Rows swapped in pairs by one turn or mirror: which row each one swaps with:
The rows were stretched afterwards, more along some directions than others.
k329: [-1.06 -1.95  0.82 -0.82 -1.72 -0.09  0.61  1.67  0.54  0.47  0.69 -0.60
  2.96 -0.28 -0.68 -1.14 -0.76  1.49  1.19 -3.30  1.20  0.45 -1.49 -2.52
  1.34  0.70]
k384: [-1.15 -0.63 -1.21 -0.65 -1.37 -0.28 -0.86  2.60  0.57  0.49 -2.48  0.79
  2.47 -4.12  0.56  2.96 -1.62  1.20  1.52 -2.08  1.39 -1.06 -2.20 -1.23
  0.82  1.62]
k247: [ 0.55  0.62  1.30  2.11 -0.75  1.95 -1.99  1.14 -2.76 -0.77 -0.57  2.05
  2.00  0.38  0.83 -0.60 -3.17  1.60 -2.43 -3.39  4.17 -1.69  1.37 -1.81
  1.61  0.98]
k676: [ 1.10  3.10 -2.93 -0.44  1.68 -1.20 -0.58 -1.00  1.71 -0.18  2.27  0.65
 -2.69 -0.70 -2.07 -0.62  2.04 -0.66  0.33  4.98 -0.15  0.38  2.71  4.90
 -3.71 -0.68]
k194: [-0.77 -0.50 -1.73  0.36 -2.48  0.03 -0.83  2.33  0.66 -0.44 -0.99  1.36
  1.89 -3.62  0.85  1.77 -2.83  1.59  1.89 -2.09  1.87 -2.38 -3.64 -0.82
  2.00  1.73]
k624: [-0.64 -0.22 -3.35 -3.66  1.34 -2.49  3.11  0.60 -2.40 -0.43  3.82 -1.34
 -2.36  1.45 -0.03 -0.22 -2.11 -0.87  1.16 -0.40  1.37  1.89 -2.25  1.10
 -2.07  0.20]
k979: [ 0.74  3.44 -1.79 -0.68 -0.38  0.28 -0.96 -0.86 -1.26  0.98 -0.28 -1.67
 -4.50 -1.19 -0.50  0.65  2.40 -3.77  0.98  3.67  1.26  2.01  0.26  3.47
 -2.42 -0.96]
k462: [ 1.27  0.67  4.09  0.35 -5.49  0.16 -1.84 -0.17 -0.71  1.79 -1.16  3.19
 -1.38  1.63  1.85 -1.10 -0.29 -1.23 -0.68 -3.51 -2.50 -0.68  2.69  0.33
 -0.81 -0.04]
k558: [-0.50 -1.21 -1.98  0.77 -2.49 -1.13 -0.49  1.99  1.21  0.39 -1.42  0.38
  2.45 -4.47  1.21  1.14 -1.25  1.77  1.78 -0.92  1.19 -1.49 -3.23 -1.51
  1.39  1.46]
k287: [-4.15 -2.38  3.64 -3.08  0.00  0.91  2.33  2.03 -0.05  1.41  0.66 -1.30
 -2.02  2.99  2.72  1.61  0.21 -0.23  1.83 -5.17 -2.90 -2.09 -2.44 -2.75
 -0.84  0.56]
k171: [-1.58 -2.08  0.79 -1.49 -2.25 -0.64  1.80  1.18 -0.70  0.22 -0.41 -1.84
  2.35 -1.58  1.56  0.19 -2.49  0.19  1.23 -3.92  0.78  0.50 -2.03 -2.98
  2.40  1.83]
k459: [-2.89  0.10  1.10 -3.40  3.13 -0.07  2.10  1.35  2.65 -0.31  5.01  1.19
 -0.99  1.69 -0.96 -1.08  0.70  1.62  0.63 -1.56 -1.24 -1.29  1.86  1.26
 -2.02  0.87]
k420: [-0.82  1.15  0.84  3.32  2.69 -4.24  0.00 -2.40  1.49  0.47 -3.76  5.32
  2.77 -3.31 -0.33 -1.99  1.80 -0.66 -0.22  3.13 -1.87 -1.57  2.51 -3.07
  2.22 -2.17]
k108: [ 0.07 -0.78  0.15  0.98 -2.82 -2.12 -0.13 -0.38  0.93  0.57 -1.50  0.97
  2.18 -4.70 -0.52 -0.34 -0.19  2.68  1.53 -0.77  0.51 -0.33 -2.47 -2.36
  1.82  0.52]
k473: [ 0.77 -1.33 -1.50  0.63 -1.68 -1.64 -1.47  1.04  0.86  1.25 -2.43  1.02
  4.10 -3.98 -0.81  1.32 -0.85  1.69  0.85 -0.51  1.44 -0.43 -2.89 -1.10
  0.64 -0.15]
k586: [ 0.24  0.03 -2.19 -3.30 -3.40 -2.24  3.23  0.80 -3.20 -0.17  2.77  1.12
 -2.68  3.48  2.24 -0.48 -2.30 -1.50 -0.11 -3.59  0.74  1.11 -0.87  1.64
 -2.91  0.95]
k848: [-0.38 -1.35  1.53  0.80  0.81 -1.50 -1.08  2.13  0.86  1.46  0.51 -1.07
 -2.44 -1.00 -0.59  1.20 -2.01  1.55 -0.53 -1.47  2.67  0.04  2.56 -1.00
  0.44  3.04]
k59: [-3.26 -1.94  3.13 -2.58  0.87  0.76  2.49  1.72  1.31 -0.30  3.33  0.40
  1.02  2.45  0.47 -1.45 -0.13  1.82 -0.54 -5.10 -0.43 -1.72 -0.57 -1.95
 -0.70  0.96]
k708: [-0.16 -0.36  1.06 -0.69  4.00 -3.66  2.15 -1.86 -0.32  1.09  0.46 -1.27
 -1.76 -1.73  0.15 -1.27  0.50 -1.41  0.11  2.70 -1.58  1.30 -1.29 -2.21
 -0.94 -1.47]
k170: [-3.18 -0.75  1.57 -2.98  1.89  1.07  2.49  2.13  1.20 -0.74  5.02  0.58
 -0.15  2.78  0.12 -1.17  0.86  2.25 -1.36 -3.34 -0.24 -1.81  0.16  0.68
 -2.40  0.95]
k501: [ 0.41  0.48  1.13  2.04 -0.67  1.25 -1.08  1.47 -2.81 -0.79 -0.36  1.27
  1.33 -0.01  0.69 -0.70 -3.28  0.63 -2.23 -3.53  4.55 -1.39  1.69 -1.99
  1.73  0.92]
k967: [-1.13  1.49  0.14  2.85  2.17 -2.78  0.19 -2.23  1.81  0.21 -3.55  6.43
  3.10 -2.58 -1.23 -0.49  1.83 -0.01 -0.56  2.12 -1.24 -1.79  3.16 -1.99
  2.09 -2.11]
k901: [ 0.34 -0.26  1.74  1.97 -0.68  2.51 -2.32  1.21 -2.72 -0.79 -0.73  1.24
  2.35  0.11  1.03 -0.99 -4.00  0.76 -2.41 -3.93  4.35 -1.41  1.26 -2.19
  1.50  1.27]
k598: [ 0.19 -1.31  4.37  0.13 -0.64 -0.58 -2.22  1.53  0.56  1.99 -0.16 -2.71
 -3.77 -2.63  0.97  1.57 -0.71  1.86 -0.33 -1.94  1.05 -0.68  1.17 -0.57
  0.30  1.57]
k588: [ 1.64  4.08 -3.50 -0.65  0.61 -0.77 -1.21 -1.29  0.38 -0.16  1.20  0.01
 -3.57 -0.41 -1.90  0.08  2.53 -1.87 -0.15  5.56  0.48  1.88  2.40  5.58
 -4.09 -1.05]
k906: [ 0.00  1.22  2.38  3.97  3.76 -3.75 -0.43 -2.11  1.19  0.96 -3.45  4.19
  3.27 -3.70 -1.63 -1.44  2.19 -0.08 -1.78  3.88 -2.34 -1.00  2.39 -2.21
  1.00 -2.87]
k192: [-2.78  0.30 -2.04 -3.40 -0.59  2.67  0.79  0.13  0.05 -2.12  2.71 -2.99
 -0.47 -0.18  2.24  1.65 -0.86  1.04  3.50 -2.00 -0.72 -3.60 -4.21  1.37
 -0.21 -1.19]
k37: [-2.99  0.83 -2.46 -3.34  0.01  1.75  0.86  0.59 -0.44 -2.22  2.48 -3.69
 -1.54 -0.77  2.40  1.30 -0.60  0.12  3.14 -1.72  0.06 -3.45 -4.51  2.15
 -0.35 -1.81]
k554: [-0.18 -0.44 -1.67  0.75  1.45  0.70 -0.28  2.87  0.41  0.07  0.99 -0.35
 -1.09  1.40 -2.48  1.89 -1.65  0.77 -0.80  0.15  5.31  2.57  3.27  0.82
 -1.42  3.63]
k267: [ 1.00  0.85 -0.82 -0.95 -1.04  0.09 -1.66 -4.12  0.76 -1.37 -2.07 -0.93
 -0.52  1.69 -0.79 -0.31  1.21 -0.92  0.74  2.92  0.46  0.89  2.74  2.03
 -1.77 -1.00]
k445: [-0.19  0.88  3.11 -0.32 -4.24  4.07 -2.65 -0.07  0.32  1.13 -1.86  1.03
  0.28  1.18  0.18 -0.33  1.92 -1.30  0.36 -2.22  0.32 -0.19  0.99  0.42
 -0.66  0.21]
k131: [-1.77  2.15 -1.58  3.17  1.87 -2.23  0.23 -1.82  1.28 -0.93 -2.74  6.33
  3.28 -1.09 -0.29 -0.79  2.20 -0.74 -0.98  1.79 -1.07 -2.07  1.89 -1.08
  1.65 -2.31]
k971: [-0.26  0.70  2.52  1.81  3.30 -4.60  0.30 -2.38  1.44  1.44 -2.88  2.80
  1.06 -4.15 -1.90 -1.83  1.52  0.29 -0.75  3.35 -2.33  0.03  1.69 -3.38
  2.92 -1.61]
k860: [-3.86  1.33 -2.71 -3.83 -0.59  2.37  1.27  0.67 -0.34 -2.67  2.50 -2.98
 -0.75 -1.09  2.14  2.17 -0.83  0.33  3.49 -2.19  0.66 -3.74 -4.03  2.26
  0.31 -0.69]
k83: [-2.48  3.01 -4.49 -0.48 -0.20  0.84  1.21 -1.06  0.39 -3.82  0.50  2.32
  2.08  2.74  0.05 -0.10  2.16  0.40  0.61  0.82 -0.48 -2.54 -0.54  2.03
 -0.36 -1.97]
k697: [-0.17 -0.21  1.79  1.56 -0.63  1.23 -1.50  2.69 -2.35  0.11  0.21  2.57
  1.75 -0.52  0.46 -0.13 -4.12  1.91 -2.11 -4.91  3.68 -1.83  0.88 -2.80
  2.70  1.73]
k239: [ 0.07 -0.44 -0.45  0.57  1.13  0.31 -0.78  2.40  0.55  0.36 -0.19 -0.94
 -1.53 -0.11 -2.60  1.83 -0.55  1.21 -1.14 -0.16  5.73  2.02  2.96  0.63
 -1.36  3.05]
k620: [ 0.88 -0.36  3.61 -0.48 -5.80 -0.26 -0.81  0.28 -0.77  1.90 -1.23  4.16
 -0.96  1.29  2.25 -0.71 -0.38 -0.67 -0.92 -4.79 -1.50 -1.54  1.51  0.18
 -1.16 -0.12]
k72: [-2.25 -0.45  1.17 -0.54 -1.03  0.68 -0.61  3.41 -1.26 -0.14  0.29  2.24
  0.42 -3.36  1.04  2.14 -4.16  1.78  0.78 -5.48  3.54 -2.71 -1.31 -2.26
  2.71  2.75]
k866: [ 1.61  3.47 -2.90 -1.34  0.44 -1.01 -0.99 -1.30  1.51  0.01  1.51  0.27
 -3.80 -0.31 -1.84 -0.17  2.20 -1.74  0.72  4.24  0.37  1.57  2.81  5.13
 -3.96 -1.00]
k25: [-0.61  0.64  3.61 -1.38 -3.09  4.48 -2.27 -0.58  0.98  0.87 -1.79  0.39
  0.27  2.21  0.06 -0.27  2.26 -1.02  0.12 -2.07 -0.51 -0.74  0.56  0.30
 -1.62 -0.23]
k726: [ 0.44  3.46 -2.26 -0.54 -0.96  0.64 -1.01  0.39 -2.29  0.98  0.17 -1.01
 -3.89 -1.19 -1.27  1.28  1.59 -2.99  0.90  2.21  2.65  2.52  0.92  3.54
 -2.16 -0.47]
k839: [-1.21 -0.75 -0.79 -2.93 -1.54  0.79  0.72 -2.82  2.02 -1.37 -0.90  0.48
 -1.10  3.43  0.38  0.92  1.55  0.14  1.64  0.01 -0.99 -0.27  1.02  1.49
 -2.66 -0.97]
k927: [-0.58  1.82  2.09  1.16  2.89 -4.00  1.35 -3.20  0.28  0.56 -1.99  1.14
 -0.93 -4.56 -0.52 -1.08  2.17 -0.96  1.17  3.60 -2.16 -0.05 -0.07 -2.85
  2.67 -1.63]
k184: [-0.15 -0.23 -0.11  0.36 -3.07  0.06 -0.10  0.55  0.28  0.04 -1.47 -0.13
  2.57 -3.07 -0.48  0.29  0.06  1.56  1.40 -1.39  1.60  0.41 -2.07 -2.30
  3.15  1.56]
k771: [-0.69 -0.18  0.45 -1.09  4.98 -3.40  1.40 -0.49 -0.28  1.63  0.62 -2.18
 -1.28 -2.83 -0.62 -0.89  0.06 -1.28  1.19  3.15 -0.90  1.33 -1.27 -1.66
 -0.29 -1.08]
k3: [-2.00  0.40 -5.67 -2.70  1.59  2.95  1.45  1.75  0.13 -1.85  1.10 -0.02
  1.14  3.04 -3.55  1.90  0.40 -0.69  0.84  0.07  6.87  3.43  2.18  1.97
 -3.28  2.31]
k998: [ 0.18 -0.59 -1.64  1.52 -2.91 -0.81 -0.66  1.51  1.03  0.25 -1.39  1.29
  2.27 -3.66  0.53  1.49 -1.80  2.52  1.44 -1.17  1.00 -2.15 -2.72 -1.12
  1.46  1.31]
k723: [-0.98 -0.41 -2.26 -4.54 -0.84 -2.17  2.98  0.99 -2.93 -0.44  3.83 -0.20
 -2.31  1.93  1.00 -0.40 -2.82 -0.79  1.10 -2.77  1.64  0.28 -2.32  1.50
 -2.13  0.78]
k995: [ 0.22  0.46  4.78 -0.32 -5.38  0.68 -2.31  0.15  0.02  1.79 -1.61  3.57
 -0.50  0.67  1.20 -0.77  0.36 -0.41 -0.27 -4.33 -1.39 -1.66  1.98  0.04
 -0.32 -0.12]
k537: [ 0.22  0.10  1.21  0.42  5.26 -4.29  1.07 -2.24  0.92  0.79  0.13 -0.53
 -0.44 -2.82 -0.80 -1.82  0.62  0.90  0.65  3.27 -0.86  0.84  0.07 -2.61
  0.52 -1.56]
k159: [-2.88 -1.57  0.90 -3.35 -0.41  0.75  0.87 -2.22  1.70  0.05 -1.50 -0.08
 -0.65  3.06  0.96  2.01  1.82 -0.74  2.21 -1.12 -2.91 -0.88 -0.39  0.05
 -1.57 -0.78]
k574: [-3.18  2.02 -3.64 -3.09 -0.85  1.70  2.03 -0.78  0.02 -3.52  2.56 -1.13
 -0.28  0.34  1.40  0.87  0.28  0.44  3.13 -0.97 -0.32 -3.46 -3.59  2.41
 -0.69 -1.84]
k853: [-1.12 -1.97  1.21 -0.57 -2.22  0.68  0.87  1.05 -0.09  0.57 -0.60 -0.07
  3.40  0.15  0.62 -1.11  0.00  0.61  0.12 -3.66  1.35  0.43 -1.49 -2.67
 -0.16  0.46]
k798: [-3.57 -2.02 -0.01 -4.20 -0.63  0.49  2.05 -1.57  2.49  0.05 -0.81  0.39
 -0.88  4.60  1.73  2.27  1.95 -1.28  2.35 -2.59 -2.43 -1.19 -1.21  0.01
 -2.31 -0.81]
k43: [-1.17  2.77 -0.39  3.29  2.33 -2.80 -0.64 -1.65  0.88 -0.72 -4.03  5.88
  4.10 -1.88 -1.74 -0.94  2.51 -0.02 -0.27  2.62 -1.06 -1.00  3.90 -1.41
  1.18 -2.34]

Swapped with k866: k462
Swapped with k170: k723
Swapped with k159: k239
Swapped with k726: k25
Swapped with k574: k697
Swapped with k967: k998
Swapped with k798: k554
Swapped with k473: k906
Swapped with k59: k624
Swapped with k247: k860
Swapped with k445: k979
Swapped with k171: k537
Swapped with k708: k329

Rows swapped in pairs by one turn or mirror: which row each one swaps with:
The rows were stretched afterwards, more along some directions than others.
k947: [-1.03  0.83 -1.92  2.93 -4.51  1.07  2.65  3.48 -0.41 -0.78  0.24 -2.67
 -0.67  0.65 -0.13 -2.41 -0.37]
k749: [-2.02  2.02 -2.00  0.90 -3.25 -1.73  0.35  2.43 -2.05 -4.23 -2.15 -0.54
  3.18  2.31  0.78 -0.39 -1.70]
k263: [-5.08 -1.32 -1.79  1.28 -3.25 -0.27 -1.12  2.31  1.20 -3.08 -1.40 -5.10
  3.55  2.45 -1.45 -3.87 -1.10]
k469: [-3.08  0.21 -4.21  3.44 -5.17 -1.51  2.02  3.69 -1.92 -2.33 -0.23 -2.36
  2.11  4.81  0.85 -0.87 -3.06]
k5: [-1.55  1.16  1.76  1.66 -3.39  0.77 -1.32  0.20  0.35  0.49  2.44 -3.17
 -0.76  1.34  0.17 -6.15  2.89]
k707: [-2.25 -2.38 -4.66  0.34 -6.67  2.43 -2.56  4.68 -0.15  3.02  0.91 -4.82
  5.54 -0.09  3.18 -2.29 -0.25]
k743: [-1.80  0.53 -1.30  0.89 -3.97 -3.54 -2.62  0.00  0.58 -3.37 -0.64 -1.70
  0.81  1.63  1.49 -2.35  1.32]
k150: [-5.47  0.54  0.56  0.22 -0.80  0.88  2.00  0.73  1.20 -2.19  1.26 -1.92
  1.34  0.09 -2.46 -0.98  0.13]
k583: [-1.02 -1.40 -3.31  1.81 -7.24 -1.28 -3.65  2.94  4.54  0.87  1.16 -1.27
  4.59  1.70  2.73 -2.57 -0.61]
k777: [-2.84 -4.09 -4.91 -1.45 -7.97 -2.99 -4.99  4.17  1.09  2.78  0.90 -2.62
  5.25  2.43  4.55 -3.53 -0.02]
k288: [-2.41 -2.33 -4.37  3.86 -5.91 -0.77  0.62  3.00  0.19 -1.17  2.31 -2.58
  3.09  2.30  0.83 -2.10 -2.62]
k380: [-1.95  0.55 -1.75  3.30 -1.66 -1.26 -0.32  1.10  1.07 -2.56  0.17  0.98
 -0.80  1.26 -0.59 -2.93 -1.31]
k47: [-0.37 -0.58 -3.78 -0.48 -6.24 -3.76 -5.90  0.87  1.22 -0.02  0.30 -1.63
  3.41  3.33  4.89 -2.81  1.14]
k731: [-1.09 -1.38  0.64 -1.86 -2.51  2.13 -2.23 -0.44  2.55  4.34  2.03 -3.18
 -1.20 -3.24 -0.79 -1.35  2.11]
k225: [-3.64 -2.54 -1.20  0.96 -0.92 -1.46  0.54  2.11  0.00 -1.13  3.01 -2.82
  1.40 -0.76  0.72 -2.36  1.10]
k163: [-2.37  1.72 -1.99  3.43 -0.64 -1.15  0.65 -1.70 -2.69 -2.89 -0.18 -0.53
 -1.44  2.70 -0.90 -2.08 -3.28]
k659: [-1.28  2.18  2.55  1.23  0.00  0.48 -0.86 -0.36  0.22 -1.56  2.85 -0.59
  0.58  1.02 -0.63 -4.54  1.99]
k817: [-3.13 -3.08 -3.69  2.80 -4.75 -1.62 -4.37  0.64  3.17  0.72  0.62 -2.15
  4.56  4.38  3.70 -1.75  0.41]
k719: [ 0.71 -1.73 -1.74 -1.40 -2.47  3.73 -2.50  2.92  2.59  4.27  2.75 -2.26
  1.49 -5.29  0.29 -1.28  1.73]
k238: [-3.83 -4.38 -3.52  0.52 -6.24 -2.27 -3.62  3.56  2.50  2.72  2.90 -6.30
  5.61  3.65  2.70 -3.90  1.02]
k680: [-3.96 -2.42 -2.60  3.50 -3.42 -4.43 -0.85  1.11  2.20 -5.27  1.75 -2.49
  3.73  5.27  1.15 -1.73  0.32]
k525: [-0.09  0.50 -2.46  3.73 -3.04 -0.83  0.12  0.20 -3.20 -0.19 -1.61 -1.24
 -1.24  3.33  1.97 -2.23 -1.79]
k315: [ 0.95  0.77 -1.56  1.32 -2.15  1.58 -1.08  0.83 -0.95  1.76  1.60 -1.78
 -2.37 -1.36 -0.53 -2.64 -0.74]
k756: [-3.53 -2.17 -5.36  1.63 -5.28 -1.47 -4.42  2.88  4.51 -1.14  0.25 -2.35
  5.56  2.94  3.81 -2.33 -1.09]
k336: [-0.45 -0.89 -0.48  2.61 -1.23 -3.92 -4.11 -2.83  0.77 -3.06  1.66 -0.77
  0.87  4.35  1.42 -3.06  1.32]
k859: [-2.17 -0.69 -1.95 -0.44 -4.05  0.49 -5.50  2.21  3.37  0.87  0.28 -0.89
  3.08 -0.10  1.28 -5.52 -0.94]
k619: [-4.65 -3.37 -0.26 -1.81 -2.58  2.32 -2.07  2.62  3.02  4.72  3.98 -5.42
  2.43 -0.39  0.35 -3.46  2.10]
k851: [-4.20  1.43  2.05 -2.40 -1.48 -0.69 -0.10  1.26 -0.55 -1.66  1.01 -4.00
 -0.44 -0.19 -1.59 -3.98  1.40]
k34: [-0.25 -2.38 -3.28  2.15 -3.77 -3.04 -2.86  0.25 -0.86  2.26  1.37  0.48
 -0.01  3.11  2.94 -2.12  0.26]
k582: [-3.62  0.94 -0.66  0.90 -2.85 -3.20 -2.11  1.39  0.65 -4.01 -0.26 -4.24
  2.24  2.50 -0.47 -5.07 -0.68]
k747: [-5.50 -2.33 -2.55  3.76 -3.53 -2.64  0.13  1.35 -1.32 -2.20 -0.09 -3.93
  1.63  4.33  2.26 -3.68 -0.83]
k306: [-1.33 -1.87 -4.89  2.77 -5.49 -5.62 -4.85 -0.13 -0.11 -1.49 -2.42  0.00
  3.66  4.72  4.93 -1.37 -3.39]
k637: [-2.08 -1.81 -3.26  1.27 -5.28  0.67  1.27  2.58  0.20  2.75  4.34 -3.48
  0.79  0.70  0.03 -1.52  0.55]
k367: [-1.49  2.86 -1.39 -0.13 -4.81  2.01 -0.86  3.52 -1.32 -2.46 -0.91 -3.36
  2.61 -1.49 -0.03 -3.64 -0.39]
k413: [-5.13 -0.67 -1.58  0.88 -4.24 -1.95  0.69  0.91  0.06 -1.69 -1.46 -2.75
  2.42  3.90  0.44  0.29 -1.36]
k30: [-1.51 -1.93  0.71 -2.58 -0.98  1.38 -1.68 -1.13  0.30  4.57  3.69 -2.47
 -1.05 -3.28 -0.44 -1.22  3.26]
k134: [-0.13  0.90 -2.18  3.87 -3.82 -2.10 -1.45 -1.05 -2.76 -2.47  0.34 -0.23
  0.87  4.10  1.00 -3.20 -3.04]
k215: [-1.82 -2.92 -1.52 -1.92 -6.32 -0.98 -2.91  2.56  0.02  2.34  1.45 -6.31
  2.83  1.18  0.61 -3.89  3.00]

Swapped with k225: k659
Swapped with k619: k851
Swapped with k749: k719
Swapped with k637: k163
Swapped with k859: k777
Swapped with k743: k817

